m =
[[139 143 107 133 131 129 135 122]
 [137 133 123 143 128 137 137 120]]
Rows and columns are counted from 0.
(0, 0) => 139
(0, 6) => 135
(0, 7) => 122
(1, 1) => 133
(1, 0) => 137
(0, 1) => 143
(0, 3) => 133

X =
[[127 118 117 128 128]
 [107 120 137 129 147]
 [112 129 146 127 132]
 [127 122 109 138 119]
 [132 128 105 133 143]
 [121 127 113 129 129]
 [115 126 126 138 136]
 [145 124 129 136 137]
 [137 125 129 123 120]
 [153 123 115 120 131]
 [124 132 129 131 100]
 [114 127 117 132 113]
 [139 132 119 132 128]
 [145 129 115 140 156]
 [126 139 137 121 138]
 [125 115 141 133 119]]
Indices start at 0.
(0, 0) -> 127
(1, 3) -> 129
(4, 0) -> 132
(15, 0) -> 125
(7, 3) -> 136
(9, 2) -> 115
(11, 1) -> 127
(8, 0) -> 137
(14, 0) -> 126
(3, 3) -> 138
(14, 3) -> 121
(14, 1) -> 139
(8, 2) -> 129
(13, 2) -> 115
(3, 0) -> 127
(3, 1) -> 122
(12, 2) -> 119
(5, 0) -> 121
(3, 4) -> 119
(4, 1) -> 128
(5, 1) -> 127
(12, 1) -> 132
(12, 4) -> 128
(2, 3) -> 127
(6, 0) -> 115
(11, 3) -> 132
(1, 2) -> 137
(2, 1) -> 129
(0, 4) -> 128
(4, 4) -> 143
(9, 0) -> 153

a = [128 126 137 123 134 106 127 113 132 127 126 153 118]
a[-13] => 128
a[2] => 137
a[-9] => 134

A =
[[150 127 116 125 119 124 145]
 [115 122 149 131 114 119 135]
 [151 134 111 127 130 133 117]
 [120 144 132 114 124 134 148]
 [105 139 135 120 138 137 131]
 [131 120 111 128 140 127 150]
 [145 129 125 124 113 122 149]
 [126 141 146 123 111 130 114]]
A[-8, 0]: 150
A[7, 4]: 111
A[:, -2]: [124, 119, 133, 134, 137, 127, 122, 130]
A[-5, 1]: 144
A[-2, -3]: 113
A[0, -6]: 127
A[7, 0]: 126
A[-4]: [105, 139, 135, 120, 138, 137, 131]
A[-5, 6]: 148
A[:, 2]: [116, 149, 111, 132, 135, 111, 125, 146]
A[1, 5]: 119
A[6]: [145, 129, 125, 124, 113, 122, 149]
A[-5]: [120, 144, 132, 114, 124, 134, 148]
A[3, -7]: 120
A[-8, -4]: 125
A[5, -2]: 127
A[-3, 4]: 140
A[-8, -3]: 119
A[2, -3]: 130
A[5, 1]: 120

x =
[[126 117 116 137 122]
 [131 145 123 116 103]]
x[0, 0]	126
x[0, 2]	116
x[1]	[131, 145, 123, 116, 103]

M =
127,143,133,130,133,121,121,125,121,130,121,132
119,130,119,120,126,126,123,124,127,124,138,119
134,124,136,144,132,145,121,130,129,131,133,130
142,135,106,128,118,128,136,128,130,126,128,136
117,132,152,119,120,123,137,141,116,123,118,138
128,135,124,121,129,124,142,131,144,126,141,131
132,119,119,124,138,126,114,136,133,126,136,139
129,126,128,139,144,138,131,117,137,126,126,111
141,135,131,112,122,120,129,122,130,122,127,99
Indices start at 0.
(0, 0) -> 127
(5, 11) -> 131
(8, 2) -> 131
(3, 1) -> 135
(5, 6) -> 142
(6, 2) -> 119
(4, 5) -> 123
(1, 4) -> 126
(1, 5) -> 126
(7, 10) -> 126
(3, 0) -> 142
(6, 5) -> 126
(8, 9) -> 122
(2, 0) -> 134
(6, 3) -> 124
(4, 6) -> 137
(1, 1) -> 130
(7, 1) -> 126
(3, 5) -> 128
(8, 11) -> 99
(4, 1) -> 132
(6, 7) -> 136
(3, 9) -> 126
(8, 7) -> 122
(2, 2) -> 136
(0, 3) -> 130
(0, 11) -> 132
(7, 4) -> 144
(4, 3) -> 119
(1, 2) -> 119

data =
[[129 137 135 101]
 [136 117 126 126]
 [129 137 124 109]
 [128 134 120 119]]
Rows and columns are counted from 0.
(0, 0) -> 129
(1, 1) -> 117
(0, 1) -> 137
(3, 3) -> 119
(3, 0) -> 128

W =
127  124  136  137  135  132  138  129  137  122  125
132  131  117  134  135  135  134  132  133  122  125
124  123  135  140  124  123  131  115  133  121  133
126  124  131  133  143  136  145  138  149  125  117
142  135  122  105  141  132  145  149  143  139  100
132  131  111  140  127  128  133  120  136  118  129
143  134  118  122  144  137  151  144  146  126  103
135  129  124  131  144  138  149  140  148  123  111
129  130  120  143  114  124  113  110  108  118  147
128  129  115  147  119  125  122  111  123  115  142
124  123  150  114  134  127  135  138  135  139  117
Indices start at 0.
(0, 0) -> 127
(7, 8) -> 148
(10, 2) -> 150
(2, 2) -> 135
(3, 7) -> 138
(6, 1) -> 134
(3, 1) -> 124
(5, 5) -> 128
(10, 8) -> 135
(4, 5) -> 132
(3, 8) -> 149
(10, 10) -> 117
(10, 1) -> 123
(4, 3) -> 105
(6, 6) -> 151
(5, 10) -> 129
(0, 6) -> 138
(10, 3) -> 114
(7, 7) -> 140
(1, 8) -> 133
(4, 6) -> 145
(6, 5) -> 137
(9, 8) -> 123
(9, 3) -> 147
(1, 7) -> 132
(8, 5) -> 124
(1, 6) -> 134
(3, 10) -> 117
(7, 1) -> 129
(5, 9) -> 118
(8, 1) -> 130

arr = [[137, 136, 116, 126, 140, 154, 116, 118, 143, 134, 144, 123, 110, 141, 116], [124, 115, 114, 123, 133, 135, 120, 123, 126, 119, 134, 131, 120, 137, 127], [136, 133, 115, 126, 139, 154, 116, 119, 141, 131, 144, 125, 110, 141, 116], [132, 125, 114, 125, 137, 147, 117, 121, 135, 124, 141, 129, 113, 141, 119], [122, 122, 124, 124, 130, 128, 127, 125, 128, 127, 128, 124, 130, 128, 133], [128, 137, 131, 130, 127, 126, 132, 127, 133, 139, 125, 120, 134, 123, 131], [123, 121, 120, 123, 132, 133, 125, 122, 130, 128, 131, 122, 127, 131, 131], [126, 123, 117, 123, 135, 140, 121, 120, 134, 128, 136, 123, 121, 135, 127], [137, 135, 123, 130, 133, 144, 120, 126, 134, 127, 139, 131, 113, 137, 115], [123, 125, 127, 126, 128, 126, 129, 126, 128, 129, 126, 124, 132, 126, 133], [117, 116, 122, 121, 130, 124, 128, 123, 126, 126, 125, 120, 134, 126, 139], [119, 113, 111, 119, 137, 139, 119, 118, 131, 124, 135, 121, 122, 136, 132], [132, 137, 130, 128, 133, 141, 128, 122, 143, 140, 133, 115, 126, 128, 126], [118, 123, 127, 123, 129, 124, 131, 123, 131, 134, 124, 116, 135, 123, 139], [120, 115, 109, 118, 140, 145, 117, 116, 135, 126, 139, 118, 119, 139, 130], [120, 113, 112, 120, 135, 136, 120, 120, 129, 121, 134, 125, 122, 136, 130]]
arr[0][0] => 137
arr[-12][-6] => 127
arr[-16][-3] => 110
arr[-15][-9] => 120
arr[-4] => [132, 137, 130, 128, 133, 141, 128, 122, 143, 140, 133, 115, 126, 128, 126]
arr[-5] => [119, 113, 111, 119, 137, 139, 119, 118, 131, 124, 135, 121, 122, 136, 132]
arr[-5][-10] => 139
arr[0][8] => 143
arr[14][12] => 119
arr[4][4] => 130
arr[12][7] => 122
arr[:, -4] => [123, 131, 125, 129, 124, 120, 122, 123, 131, 124, 120, 121, 115, 116, 118, 125]
arr[5][-5] => 125
arr[5][-12] => 130
arr[-8][-14] => 135
arr[-8][10] => 139
arr[-9][13] => 135
arr[2][1] => 133
arr[8][-4] => 131
arr[0][-6] => 134
arr[-14][5] => 154
arr[-16][-8] => 118
arr[-7][7] => 126
arr[11][-8] => 118
arr[3] => [132, 125, 114, 125, 137, 147, 117, 121, 135, 124, 141, 129, 113, 141, 119]
arr[:, -3] => [110, 120, 110, 113, 130, 134, 127, 121, 113, 132, 134, 122, 126, 135, 119, 122]
arr[10] => [117, 116, 122, 121, 130, 124, 128, 123, 126, 126, 125, 120, 134, 126, 139]
arr[14][-2] => 139
arr[-10][-4] => 122
arr[5] => [128, 137, 131, 130, 127, 126, 132, 127, 133, 139, 125, 120, 134, 123, 131]
arr[-11][-13] => 131
arr[9] => [123, 125, 127, 126, 128, 126, 129, 126, 128, 129, 126, 124, 132, 126, 133]
arr[-14] => [136, 133, 115, 126, 139, 154, 116, 119, 141, 131, 144, 125, 110, 141, 116]
arr[-1][0] => 120
arr[-12][6] => 127

grid =
[[133 138 146 131 128 129]
 [131 145 138 130 116 130]
 [128 135 148 136 141 138]
 [139 138 148 135 128 132]
 [128 138 141 128 118 123]
 [132 147 146 129 125 134]
 [138 142 151 134 130 133]
 [139 137 149 133 127 131]
 [135 137 142 135 121 129]
 [136 138 145 134 127 130]
 [127 136 134 132 112 123]]
grid[0][0] = 133
grid[1][0] = 131
grid[3][4] = 128
grid[3][5] = 132
grid[0][5] = 129
grid[6][0] = 138
grid[7] = [139, 137, 149, 133, 127, 131]
grid[9][2] = 145
grid[6][1] = 142
grid[3][2] = 148
grid[4][0] = 128
grid[10][2] = 134
grid[4][2] = 141
grid[10][1] = 136
grid[5][5] = 134
grid[4] = [128, 138, 141, 128, 118, 123]
grid[4][1] = 138
grid[5] = [132, 147, 146, 129, 125, 134]
grid[:, 3] = [131, 130, 136, 135, 128, 129, 134, 133, 135, 134, 132]
grid[5][2] = 146
grid[9][1] = 138
grid[9][3] = 134
grid[7][4] = 127
grid[2][0] = 128
grid[:, 0] = [133, 131, 128, 139, 128, 132, 138, 139, 135, 136, 127]
grid[10] = [127, 136, 134, 132, 112, 123]
